In the rows, zero is written as 128.
These are runs of 8 systems, one row a step. Runs of the same system follow the same rule from any start.
Q183, trace 1:
[[138 105 160 118 103  95 116 106 149 127 125 136 154 104 113 156 129 161
  160 119 147 113 175 106 107 129]
 [129 152 145 124 140  88 130 125 129 141 155 114 119 115 175  88 101 138
  168 118 117 172 102 115 146 147]
 [110 153 124  95 113 108 142 141  91 102  96 149 133 171 126  86 172 129
  133 128 119 156 165 140 117  98]
 [141  83 105 161 162 124 142 104 146 163  94 134 129  99 164  94 178  98
  115 123 153 135 142 139 142 111]
 [120 163 131 166 132 174  95 132 111 117 152  83 134 145 142 117 136  84
   90 150 119 114  94 163 158  86]
 [116 113 100 132 118 188 130 168 118 134  82 142  95 107  66 159 139 115
  114 150 117  76 120 161 119 158]
 [155 104 106 130 160 143 145 104 177 134 175 135 138 139 118 195  85 133
   76 140 138  90  94  79 118 159]
 [111 129 196 139  79 112  83 139 116  98 160 115 142 118  92 194  54 159
  163  99 117 131 138 110 100 131]
 [134 141 117  56 111  93 176 143 132 152 140 144 106 108 145 102  96 207
  196 106 138 159 140 110 123 198]
 [147 149 158  96 122  28 132  69 143  96 140 168 167 185 162  84 174 125
  147 130 122 169 164  77 127  93]
 [ 88 116 147 174 158  91 113 144  95 159  69 102 123  82 182  49 156 100
  166 102 123 212 164 175 130  69]]
Q85, trace 2, 11 rows:
[[145 146 125 136 134 173 155 152 152 104 131 108 141 119 138 139 139 165
  120 158 136 125 132 113 124 151]
 [121 123 146 141 112 101 105 110 115 116 114 134 150 147 103 104 105  99
  152 128 100 110 108 100 153 125]
 [114 137 113  99 150 102 131 147 112 174 153 130  96 113 151 139 122 132
  123 100 137 144 136 150  89 109]
 [152 114 134 132 119 168 159 125 152  75 117 146 142 141 127 139 162 157
  115 149 144 152 145 118 131 144]
 [115 117 145 143 120  97  93  93 126 146 109  92 158 121 116  86  96 108
  156 133 118 107 118 130 170 125]
 [128 184  96 123 152 108 141 160 104 149 150 139  80 110 161 151 157 114
  108  98 118 126 123 150  90 116]
 [126  68 134 140 109 193 146 147 152  99  90 153 140 149  99 137 147 131
  117 167 144 148 152 110 125 137]
 [135 121 142 125 140 104  93  86 115 146 162  79 166 123 118 108  73 122
  134 112 128  90  82 138 173 120]
 [122 194 115 115  94 102 130 150 116 132 148 163  57 118 149 178 165 123
  128 104 109 126 152 144  82 137]
 [123  63 135 133 152 182 165 163 172 119  85 129 159 129 102 111 109 162
  138 188 140 155 136  83 120 159]
 [143 146 142 131 138  65  98  65  89 106 165 102 177 160 133 106  82 111
  120  73 112 114  87 121 168  97]]
Q460, trace 3, 11 rows:
[[147 113 124 159 140 150 124 127 103 119 103 119 136 100 127 110 163 112
  123 102 138 106 118 161 150 109]
 [107 131  92 116 120 147 126 126 139 170 143 125 102 154 141 117 123  93
  101 158 130 113 123 129 137 128]
 [141 135 148 134 146 158 111 155 139 122 145 116 125 100 105 171 131 134
  119 150 126  91 103 139 106 127]
 [112 125 116 136 100 139 123 134 112 129 129 129 104 128 107 148  70 131
  141 102 111 126 113 119 137 168]
 [135 144 146  90 108  92 130 141 129 138 159 146 137 130 128 140 118 156
  163 119 132 112 146  87  99 133]
 [144 114 164 133 132  95 136 108 140  90 121 156 124 120 138 131 134 150
  157 112 124 191 126 124 127 148]
 [110 138 125 112 136  95 136 103 112 109  96 107 166 156 129  77 125 147
  130 123 125 165 159 136 141 109]
 [144 128 102 146 153 108 138 101 129 142 102 132 139 116 161 100 195 101
  106 113 142 121 154 141 135  90]
 [114 113 115 164 148 185 125 134 157 141 119 108 122 139 150 109 152  89
   87 187 132 142 119 144 147 108]
 [123 135 105 131 137 187 109 160  97 144 129  98 127 123  94 131 120 107
  100 140 125  58  86 166 137 114]
 [124 125  96 121 101 149 121 146 134 178 163 149  74 116 112 192  97 110
  116 117 127  70 108 116 106 163]]
Q328, trace 4, 11 rows:
[[124 115 159 124 121 121 101 100 149 127 156 116 168 172 140 102 128 106
  121 168 136 133 126 103 142  88]
 [112 145 131 112 139 106 107 146  89 138 106 122  96  88 107 128 126 131
  152 105 115 127 116 199 119 129]
 [136 133  75 136 123 168 172 125 161 125 127 146 104 151 146 150 145 132
   84 143 136 132 142 104 127 166]
 [140 102 176 156 139 113  97 116 135 120 130 105 194 119 107 128 111 122
  140 135 132  94 126  95 128  89]
 [105 162 129 118  97 131 113 158  88 147 149 127  70 114 152 114 112 122
  161  99 110 156 104 171 135 140]
 [143 117 100  85 139 147 173 131 154 108 123 168 130 163 105 157 163 155
   91 154 144 127 152 109  97 140]
 [141  95 156 168 155  78 101  73 150 135 125 101 175  99 127 123  87 117
  144 115 125 118 108 108 159 128]
 [ 90 205 121 129  85 131 116 169  81 126 136 109  88 136 162 109 138 121
  140 106 107 158 153 163 117 105]
 [159  69 105  94 143 164 181 145 149 122  89 179 136 132 101 120 181 152
  125 153 157 116 140 107 115 155]
 [130 109 151 166 172  90  84  67 152 142 161  94 159 132 143 118  83  78
  107 139 120 124  77 124 167 102]
 [ 80 188 123 127  72 149 102 181  75 127 114 107  80 105 121 160 135 138
  137  97 117 132 177 196  90 108]]
Q564, trace 5, 11 rows:
[[131 127 119 115 150 114 135 109 125 110 111 128 155 152 119 120 156 125
   96 136 131 126 144 136 124  96]
 [117 122 114 169 130 136 111 123 126 150 112 118 108  98 138 138 135  94
  117 119 124 117 128 154 136 120]
 [128 154 122 117 129 173 131 160 125 127 157 113 124 146 139 122 137 125
  112 158 131 112 106 131 132 118]
 [136  98 144 121 120 136 113 138 124 126 127 157 125 123  83 159 125 116
  135 131 125  88 108 122 116 134]
 [126 116 123 119 127 129 131 120 137 148 171 117 119 123 143 158  73 148
  123 103 142 139 116 117 124 148]
 [137 157 158 121  86 116 127 125 127  81 133 131 140 134 126 139 132 169
  156 119 122 138 155 115 122 144]
 [121 108 124 128 135  85 141 113 143 148  86 132 134 110 126  87 112 138
  169 131 119 144 141 107 142 161]
 [128 146 122 122 164  85 145 113 114 116 128 130 144 153 164  96 151 120
  110 108 126 174 143 126 121  85]
 [111 114 117 166 119 153 120 125 121 124  67 125 115 111 124 115 179 102
  115 134 130 139 164 176 137 109]
 [138 141  89 127 166 162 129 128 131 160 142  96 134 130 139  98 141  97
   91 162 134  79  87 146 157 116]
 [122 132 150 130 119 146  91 159 110 127 162 155  98 143 101 182 139  80
  103 140 113  91  99 135  90  91]]
Q564, trace 6:
[[133 119 132 147 161 115 144 121 144 132 111 117 139 105 163  99 138 136
  135 129 137 172 136 128 135 126]
 [118 141 119 128 128 125 121 122  96 104 100 122 142 158 118  90 152 109
  113 128 115 138 131 156 147  97]
 [120 121  91 136 141 139 127 138 132 174 106 129 104 108 130 131 158  97
  107 138 134  94 139 150 118 117]
 [148 132 138 144 152 174 118 139 141 113 171 121 123 139 142 154 137 106
   92 154 132 122  82 134 130 113]
 [111 111 145 124  93 160  96 154 106 127 136 124 127 130  72 162  89 128
  136 127 123  89 116 134 118 130]
 [150 135 109  97 117 123 153 136 140 154 174 140 115 114 141 155  93 163
  143 100 140 105 115  91 118 175]
 [139 125 188 127  99  90 118 102 155  79 143 150 145 143 128 147 117 156
  163 132 122 177 144  94 120 140]
 [102 120 122 128 138  87 145 120 114 135  73  98 151  99 124  77  88 168
  168  99 122 171 161 137 141 150]
 [138 173  85 119 142  82 166 100 115 119 104 150 129 160 175  75 196 113
  111 114 120 153 161 117 138 109]
 [110  93 145 180 157 140  99 122 151 141  72 123 126 104 137 104 196  72
  112 175 133 151 151 170 129  78]
 [121 146  86 130 179 195 128 159  84 143 136  81 127 135 122 102 125  96
   70 133 126  95  65 189 155  96]]
Q852, trace 7 (11 x 26):
[[135 126 132 154 130 102 127 127 128 152 128 120 147 110 146 101 106 113
  161 116 115 106 115  79 142 135]
 [121 152 148 110 123 127 136 165 110 108 153 144 115 150 149 128 139 140
  133 123 123 176 131 122  98 107]
 [132  73 115 112 122 133 144 101 140 123  85 149 130 128 101 128 137 147
  125 124 148 144 152 145 140 150]
 [131 156 119 137 150  92 116  83 137 143 138  94 147 128 157 100 131 113
  116 128 127 117 123 137 161 114]
 [109 161 135 159 117 150 118 176 106 117 107 132  99 115 132 138 164 105
  126 131 109 132 141 148  99 104]
 [143  73 105 112 156 184 154 145 141 143 124 133 141 131 108 119 124 137
  110 150 151 107 100 117 138 146]
 [133 134 154 123 117 100  81  88 120 128 183 122 133 145 123 157 100 103
  115 109 127 102 100 138 141 100]
 [103 157 129 136  92 136 127 168 140 149 126 120  80  85 133 162 111 153
  161 131 119 135 157 134  98 166]
 [167 132 125 104 142 136 172 123 138  77 121 137 173 156 106 111 124 172
  131 144 123 115 109  78 144 168]
 [110 102 151 142 118  47  98  95 112 144 121 151 144 143 135 117 110  91
  148  85 115 152 152  98 120  83]
 [119 154 104 114 135 147 167 157 136 143 128 114  89 102 192 112 160 170
  126 122 153 199 169 166 110 133]]
Q473, trace 8:
[[132 131 141 130 117 142 123 139 121 111 151 139 127 148 131 151 128 124
  115 121 130 134 128 114 108 108]
 [134 101 138 114 114 131 129 125 133 134 124 136 124 112 114 133 116 150
  154 122 141 125 126 133 133 152]
 [131 155 119 113 132  93 133 100 137 123 142 128 130 147 141 124 120 129
  122 128 119 129 129 119 135 134]
 [109 126 134 147 119 117 130 140 123 121  94 132 129 119 123 128 128 131
  140 117 118 152 160 123 111 125]
 [140 123 113 122 147 144 148 131 126 137 126 113 136 122 154  87 137 140
  132 129 141 138 118 129 149 135]
 [123 134 129 128 117 125 106 117 113 121 119 133 133 148 116 117 160  96
  114 135 121 111 136 149 133  93]
 [114 113 124 142 152 148 123 147 140 154 120 117 102  95 127 143 116 121
  123 140 130 136 116 159 117 136]
 [151 149 119 129 133 161 138 129 135 101 154 119 142 148 121 148 129 133
   93 139 128  97 105 116 132 133]
 [118 102 150 128 102 118  99 133 123 147 134 139 128 118  98 152  99 117
  153 116 126  96 129 110 115 129]
 [143 145 134 108 140 106 146 126 147 127 170 140 106 124 164 144 116 151
  136 118 131 167 111 116 116 150]
 [128 127 134 119  95 114 134 108 122  81  94 140 155 155  96 123 129 154
  139 123 119 136 164 111 134 142]]
Q183, trace 9, 11 rows:
[[115 154 135  80 134 107 128 134  99 130 164 110 129 144 145 111  98 160
  138 107 134 164 123 152 123 112]
 [135 140 120 123  92 104 143 103 133 110  87 156 117 126 136 111 187 135
  147 122 132 142 177 140 135 140]
 [125 121 124 159 178 108 128 117 148 153 114 100 156 122 163  73 135  98
  123 156 125 138 119 114 149 105]
 [120 153 121 142 128 163 114 166  66 110 126 123 115 137 124 123 154  97
  105 104 116 117 108 171 126  82]
 [128  80  88 129 111 195 142 128 160 155 106 141  98 122 110 149 149 117
  100 160 154  99 141 144 136 158]
 [152 129 154 144 166 128 102  99 161 108 168 101 160 129  99 176  84 123
   98 153 122  85  77 113 135 132]
 [ 99 152 136 130  87 123 115 168  94 120 126 131  94 112  90 182  61 149
  153  86  96 126 135 127  92 162]
 [157 117 118  69 118 117 185 127 167 137 157 156 140 137 151 127 128 198
  155 128 160 141 158  66 113 173]
 [136 116 201 128 119  35  86  74 125 103 141 143 168 145 144  94 126 116
  176 112 116 171 127 101 144  90]
 [ 81 167 102 109 142 102 140 165  80 164  91 105  86 105 173  60 144 136
  152 102 122 198 160 198 121 108]
 [170 145  81 134 131 169 172 104 139  98  98 146 145 165 166  72 252 105
   84 157 145 109 151 125 168 108]]
Q852, trace 10:
[[140 133 123 142 102 122 132 112 115 115 120 128 151 135 127 114 132 128
  138 101 124 104 133 108 149 133]
 [119 129 148 122 130 107 122 145 132 151 133 140 121 124 155 104 142 117
  155 141 127 146 132 116 116 110]
 [127 122 121 118 151 141 143 128 131 103 117 133 119 138 122 136 134 142
  106 133 130 165 125 155 120 131]
 [126 111 102 136 121 128 121  94 128 143 109 116 144 131 116 122 126 114
  110 117 137  94 142 140 147 125]
 [134 161 139 146 133 130 114 146 127 146 152 113 117 104 159 123 147 113
  138 134 125 110 113 131 125 115]
 [122 119 138 129 126 168 132 162 124 103 121 144 115 141 100 146 121 131
  124 150 117 139 110 129 116 143]
 [133  97 117 103 132 113 128 104 130 151 141 125 150 133 105 137  87 138
  125 110 142  99 121 113 132 138]
 [135 171 143 140  99 101 116 114 135 122 161 124 110 120 165 147 130 131
  141 108 123 135 137 118 126 133]
 [117 126 139 132 118 144 148 156 135 102  84 130 133 125 114 108 131 153
  157 154 117 158 151 115 121 151]
 [142 112 108 101 169  89 147 102 114 129 121 141 159 155 124  93 127 124
  114 108 130 130 114 116 138 112]
 [112 133 125 155 109 118 107 110 133 144 133 130 101 122 170 144 160  98
  109 112 139 155 166 153 117  90]]
Q107, trace 11:
[[148 169 159 136 137 117 127 144 153 118 135 113 130  77 143 138 148 158
  163 152 124 113 128 119 115 145]
 [111 125 119 135 131 122 145 146 108 107  99 157 125 168 116  97 112 106
  132 131  94 162 111  96 132 139]
 [124  89 125  96 147 109 126 120 121 171 137 116 152 119 133 117 123 144
  127 107 166 122 156 135 111  92]
 [155 141 138 154 106 137 125  94 142 101 137 135 106 117 164 128 174 122
  128 122 136 150 121 157 163 140]
 [ 91 141 115 129 126 146 118 150 130 131  83 109 122 134  83 118 120 114
  122 178 105 110 142 147 123 132]
 [150 121 102 138 182 126 149 146 118 148 147 139 125 109 139 151 128 116
  101  94 132 101  99 111 103 117]
 [124 109 154 139  67 164 104 115 132 106 166 135 129 162 137 158 120 122
  116 121 141 144 140 116 134 110]
 [131 144 143 103 128 126 118 136 130 134 128  99 130  94 100 118  95 169
  172 140 123 101 101 147 144 171]
 [135 171 105 110 149  67 152 114 123 115 135 164 117 164 136 130 132 117
  111 116  98 137 125  92 111 135]
 [111  77 162 146 115 124 126 127 153 135 108 124 160 114 137 131 119 150
  148 129 152 166 187  99 102 104]
 [149 144 120 138 138 142 142 127 101 122 118  98 133 109 163  54 146 134
  154 114 129 145  95 156 187 136]]
Q473, trace 12 (11 x 26):
[[122 125 137 115  99 123 136 131 124 104 130 155  98 139 110 150  88 144
  149 112 111 160 114 121 125 173]
 [134 132 108  90 129  88 161 106 142 140 122 128 157 137 134 115 117 170
  136 117 140 125 165  94 120 144]
 [126 137 144 168 115  82 120  98 121 113 103 127 141 122 161  95 146 110
  149 102 117 160 155 114 146 109]
 [102 134 118 117 135 154 143 166 107 135  94 113 116 127 145  66 153 134
  142 149 127 173 143 165 133 114]
 [148 119  90 127 170 146 139 114 121 130  98 124 142 127 114 105 181 104
   84 140 140  85 116 163 149 107]
 [102 105 137 176 135 166  81 132 141 157 138 101 117 117 121 163 111  73
   90 152 130 109 113 154 124  91]
 [146 155 141 121 128 188 126 182 128 117 183 117 101 104 119 187 114 153
  120 139 131  97  80 140 104 149]
 [155 100 132  98  97 118 129 109 141 119 156 178 130 160  77 175  96 129
  135 125 121  70 100  70 123 170]
 [116 118 167 113 123  45 116  97 153 145 171 139 132 123 146 165  66 157
  160  97 129 174 152  83  95 134]
 [138 176 131 120  86  99 171 119 110  65 111 136 127 138 163  99 135 192
  169  84 118 207 171 113 143 168]
 [111 117  92 103 118  83 156 107 116 158  42 127 164 142 127  14 164 128
  168 136 127 127 186 114 163 125]]
Q328, trace 13:
[[138  73 143 125 129 128 133 118 133 135 132 134 160 134 131 118 118 138
  136 112 152 136 138  98 127 112]
 [130 153 146 112 122 107 106 106 118 125 150 114 120 127 147 109 134 128
  139 122 130 144 114 167 152 117]
 [111 143 104 116 124 125 143 135 134 125  86 147 107 131 107 136 153 127
  119 150 115 126 157 145 109 144]
 [142 104 113 161 167 138 144 123 144 137 117 109 157 113 138 119 115 120
  114 130 132 116 114  97 139 132]
 [117 139 150 147  96 141  92 139  97 122 149 116 128 138 137 129 129 100
  131 108 123 125 121 142 132  87]
 [126 112 122  81 114 158 141 152 132 148 129 145 100 119 110 134 137 155
  144 147 146 116 129 149 119 155]
 [155 137 131 138 164 108 134  94 157 106 151 132 141 138 123 155 111 123
  100 143 116 114  91 101 135 145]
 [ 95 139 147 152  98 102 102 137 109 131 120 112 131 114 124 143  95 128
  147  92 113 139 164 123 103 112]
 [150 139 111  97 121 150 174 150 118 122 132 140 120 129 159  93 155 170
  149 117 148 149 133 119 137 155]
 [140  98 145 124 150  86 114  81 146 108 116 164 151 164 112 116 152  92
  115 151 122 132 119 114 137 107]
 [ 88 130 115 147 148 111 108 131 115 170 104  84 112  84 140 117 100 124
  127 109 127 154 146 184 125 114]]
Q85, trace 14, 11 rows:
[[111 110 146 111 115 140 112 144 128 153 165 126 131 154 137 112  95 116
  142 144 134 134 111 102 129 117]
 [142 144 149  82 136  98 126 124 118 106 145 146 118 129 114 144 133 154
  139 121 125 142 109 154 113 136]
 [120 120 113 131 118 110 150 100 156 130  95 127 129 122 131 125 119 151
  135 129 131 150 169 116 132 162]
 [133 149 138 159 155 111 129 132 125 123 127  98 166 117 158 101 134 126
  128 124 124 132 133 107 129  98]
 [122 125 123 136 115 136 125 144  93 128 109 150 101 133 141 100 165  98
  133 109 121 148 124 153 133 107]
 [130  98 103 107 150 159 134 120 144 150 120 123 127 132 118 122 148 122
   98 159 154 110 127 160 136 120]
 [142 133 135 165 119 140 103 101 138 107 139 116 128 114 111 174 122 110
  103 121 121  90 107 140 142 134]
 [ 98 147 123 131  90 152 114 171 118 154 137 115 102 119 115 146  93 128
  145 133 113 103 132 123 109 145]
 [148 120 130  90 145 128 154 154 130 119 154 156 142 150 108 139 110 151
  136 135 126 112  99  79 106 148]
 [118 101 168 114 113  75 113  92 139 115 142 145 136 144 124 140  93 139
  150 114 128 175 139 112 124 128]
 [126 168 128 108 141 101 150 132 124 125 124  99 133 102 165  99 134 182
  150 113 139 170 160 150 122 132]]
Q460, trace 15, 11 rows:
[[110  85 137 139 127 143 115 145 124 156 131 113 162 137 119 109  87 117
  138 135 135 116 131  91 130 106]
 [148 150 140 109 116 132 121 141 101 129 177 139 100 121 159 134 150 131
  138  95 139 129 101 154 129 117]
 [120 119 120  98 111 134 138 113 157 115 100 147 107 141  96 145 131 149
  125 166 129 143 149 145 124 168]
 [136 138 139 148 164  86 118 103 134 127 127  97 172 107 118 125  89 135
  133 115 115 105 114 107 135 129]
 [113 147 125 151  95 125 127 152 102 126 130 150 100 141 161 129 152 102
  131  95 117 156 155 118 112  96]
 [142  86 127  95 142 164 158 141 148 138 112 129 142 123 126  95 149 163
  142 162 163 140 136 132 136 142]
 [145 141 129 135 143 104 103  76 121 105 146 120 141 149 118 129 118  98
   98 123 113 106  85 148 165 118]
 [ 83 146 113 137 121 124 113 159 125 166 111 119  92 107 131 153 132 112
  118 133 123 134 177 157  82 106]
 [167 122 110 147 141 185 174 154 145 116 132 119 145 109 139 123 125 159
  132 132 141 105 105  87 145 174]
 [116 101 162 118  89 106  79 106 106 122 146 155 132 173  91 128 103  83
  146 125 110 107  96 119 144 108]
 [112 154 125  86 158  96 138 159 124 165 148 117  90  86 156 146 121 170
  142 108 142 166 147 169  81 129]]
Q107, trace 16, 11 rows:
[[135 166 126 134 150 108 117 129 136 153 160  85 163 113 139 133 105 131
  122 133 125  68 122  99 121 112]
 [130 137 162 138  87 123 124 156 108 100 142 171  95 134 137 149 140 123
  160 100 110 161 125 108 106 130]
 [116  94 121  81 137 142 149 129 148 144 121 114 150 144 112  94  90 172
  143 160 148 150 131 122 141 156]
 [155 145 127 133 154  57 123  73 116 114 122 131 153 126 139 108 155 112
  125  91 121 113 123 131 146 108]
 [ 87 131 126 154  91 137 120 147 143 147 100 128  90 107 152 137 148 116
  135 137 131 173 190 149 104 119]
 [155 117 112 131 175 191 161 160 128 114 108 108 153 121 125  88 157 139
  114 163 137 112  94 132 151 133]
 [118 104 114 135 117 110  87  98  99 148 130 153 117 154  98 146 124  56
   98 103 116  86 109 144 135  91]
 [122 143 143 128 123 166 119 152 160 145 182 102  91  87 153 200 108 162
  115 130 153 143 136 159  94 140]
 [158 155 127 131 103 160 152 126 123  54 123 132 161 169  89 127 111 151
  128 140 100  99  95  80 161 180]
 [ 94 120 137 101 126  40  99 126 117 197 141 132 139 125 111 124  65 108
  168 108 110  93 135  83  98 116]
 [155 150 162 114 140 111 161 135 139  94 172 143 114 120 206 126 158 181
  147 102 149 232 144 127 106 125]]

Name the system that made each run.
trace 17, 2 rows:
[[133 147 127 118 114 131 127 128 119 130 140 122 141 147 143  95 138 122
  137 133 128 116 125 115 147 118]
 [121 118 137 123 137 109 116 135 121 139 106 150 110 119 118 129 148 111
  135 129 122 133 129 147 112 115]]

Q473
trace 18, 2 rows:
[[153 144 146 121 154  95 115 111 125 126 124 140 124 106 134 100 170 106
  148 139 118 114  90 156 151 123]
 [ 91 136 113 152 148 142 126 153 139 136 113 129 100 144 122 151 118  95
   87 159 107 149 135 131  97 114]]

Q852
trace 19, 2 rows:
[[129 126 139 130 109 158 118 139 128 132 162 132 100 123 143 151 117 126
  126 125 133 142 107 140 131 136]
 [126 143 133  97 108 128 127 133 125 116 124 127 125 130  97 137 115 160
  146 137 126 111 132 136 125 154]]

Q460
trace 20 (2 x 26):
[[123 139 120 152 128 134 135 145 119 153 161  91 150 110 149 143  68 148
  132  89 132 112 131  87 119 130]
 [154 140 148 119  79 128 137 140 117 110 154 175 113 141 154 122 176 124
  162 111 132 127 132  92 127 129]]

Q473
trace 21 (2 x 26):
[[145 110 131 109 141 117 132 137 129 168 122 125 124  77 134 110 146 146
  164 120 149 100 124 142 128 139]
 [130 147 127 138 137 116 122 101 140  99 140 143 116 172 139 127 139  93
   94 150 108 152 103 126 144 120]]

Q473
trace 22:
[[119 137 113 136 120 136 133 122 129 135 142 125 109 146 161 109 122 113
  119 122 124 159 123 129 145 127]
 [130 124 140 107 124 136 123 133 123 119 112 126 144 125 100 128 152 142
  131 145 138 108 145 146 117 116]]

Q107
trace 23:
[[129 135 126 145 136 116 119 106 130 131 127 109 131 118 135 112 110 119
  132 127 120 125 108 137 156 141]
 [109 156 124 114 123 121 128 154 115 130 130 131 119 146 130 123 139 119
  125 137 119 131 142 125 103 107]]

Q564
trace 24, 2 rows:
[[136 123 151 120 148 141 124 130 151 115 140 150 126 158 140 111 170  99
  115 186 127 149 108 126 128 101]
 [103  91 126 139 161 135 109 125 115 140 107 110 124 110  94 155  91 122
  100 116 131 140 121 178 116 113]]

Q852
trace 25, 2 rows:
[[119 110 147 134 102 108 109 106 133 120 124 143 137 140 115 155 129 123
  127 116 130 129 158 117 116 111]
 [126 139 132 136 135 137 136 140 137 140 134  99 123  97 153 111 109 150
  151 133 131 145 121 135 140 152]]

Q107
trace 26:
[[113 124 156 105 132 116  82 119 124 156 132  91 136  90 102 137 117 140
  143 137 144  99 133 187 123 107]
 [140 182  94 141 129 138 149 141 132 124 137 137  84 119 135 153 124 117
  114 131  97 102  91 123 133 179]]

Q852
trace 27 (2 x 26):
[[140 154 144 108 173 123 121 147 120 115 134 126 122 112 123 136 166 132
  116 149 127 122 105 174 105 105]
 [115 112  84 151 127 157 146 112 132 122  98 123 117 135 112 151 102 125
   88 114 124 133 140 139 140 155]]

Q460
trace 28 (2 x 26):
[[133  98 133 112 117 140 115 125 117 157 157 132 119 127 146 113 136 116
  137 116 156 126 113 144 144 108]
 [120 147 142 114 122 132 111 122 147 121 139 126 100 122 120 152 130 130
  126 160 124 134 114 167 129 143]]

Q852
trace 29 (2 x 26):
[[122  97 127 130 152 113 113 115 105 140 132 115 148 132 116 115  87 114
  122  99 126 128 102 133 141 111]
 [130 158 121 112 100 124 127 118 119 130 155 126 104 122 156 149 151 144
  122  99 144 130 155 155 121 124]]

Q107
